50 stands for zero in the data rows.
Here are some points:
np.array([62, 12, 14, 54, 51, 37, 90, 62])
np.array([48, 42, 53, 45, 42, 45, 58, 51])
np.array([52, 55, 50, 58, 56, 48, 50, 44])
np.array([65, 56, 40, 66, 73, 49, 55, 49])
np.array([53, 82, 72, 60, 69, 66, 13, 33])
np.array([36, 37, 52, 43, 31, 47, 60, 58])
np.array([39, 73, 75, 58, 53, 58, 22, 40])
np.array([59, 34, 33, 58, 56, 51, 65, 52])
np.array([23, 61, 63, 42, 25, 52, 42, 55])
np.array([68, 74, 57, 89, 93, 69, 22, 33])
np.array([38, 75, 73, 60, 44, 61, 25, 45])
np.array([53, 46, 46, 48, 53, 50, 53, 55])
np.array([28, 54, 70, 29, 24, 57, 48, 52])
np.array([68, 48, 36, 62, 72, 55, 66, 45])
np.array([79, 38, 31, 67, 73, 43, 55, 38])
np.array([59, 58, 45, 62, 68, 47, 51, 52])
np.array([53, 57, 51, 51, 56, 52, 43, 43])
np.array([47, 65, 66, 53, 55, 58, 29, 46])
np.array([41, 47, 46, 42, 40, 44, 61, 54])
np.array([64, 27, 24, 49, 57, 44, 84, 56])
Then 13 other points, each followed by its number:
np.array([48, 46, 54, 44, 40, 49, 57, 53]) 0
np.array([43, 47, 52, 50, 46, 53, 51, 55]) 1
np.array([46, 56, 59, 31, 37, 52, 42, 51]) 2
np.array([44, 29, 49, 38, 33, 35, 68, 57]) 3
np.array([53, 52, 45, 63, 61, 46, 52, 47]) 4
np.array([54, 57, 54, 52, 58, 56, 37, 50]) 5
np.array([71, 23, 17, 52, 63, 40, 93, 59]) 6
np.array([49, 55, 56, 30, 41, 53, 46, 51]) 7
np.array([24, 46, 69, 19, 18, 44, 43, 55]) 8
np.array([74, 61, 43, 59, 80, 58, 41, 42]) 9
np.array([66, 36, 39, 57, 58, 44, 52, 42]) 10
np.array([40, 65, 60, 41, 43, 54, 34, 53]) 11
np.array([37, 40, 65, 31, 21, 47, 39, 47]) 12
Which of these numbered points is nearest to each point below, ignoring the 2 directions in which the first points spread most? Its number follows each.
np.array([62, 27, 35, 52, 52, 43, 58, 47]) > 10
np.array([37, 63, 68, 55, 49, 61, 35, 48]) > 1
np.array([38, 64, 71, 40, 41, 59, 27, 49]) > 5
np.array([51, 56, 57, 37, 45, 51, 44, 50]) > 2
np.array([71, 35, 22, 53, 64, 40, 72, 53]) > 11
np.array([54, 41, 42, 58, 53, 49, 60, 52]) > 1
np.array([43, 47, 39, 58, 45, 44, 63, 57]) > 4
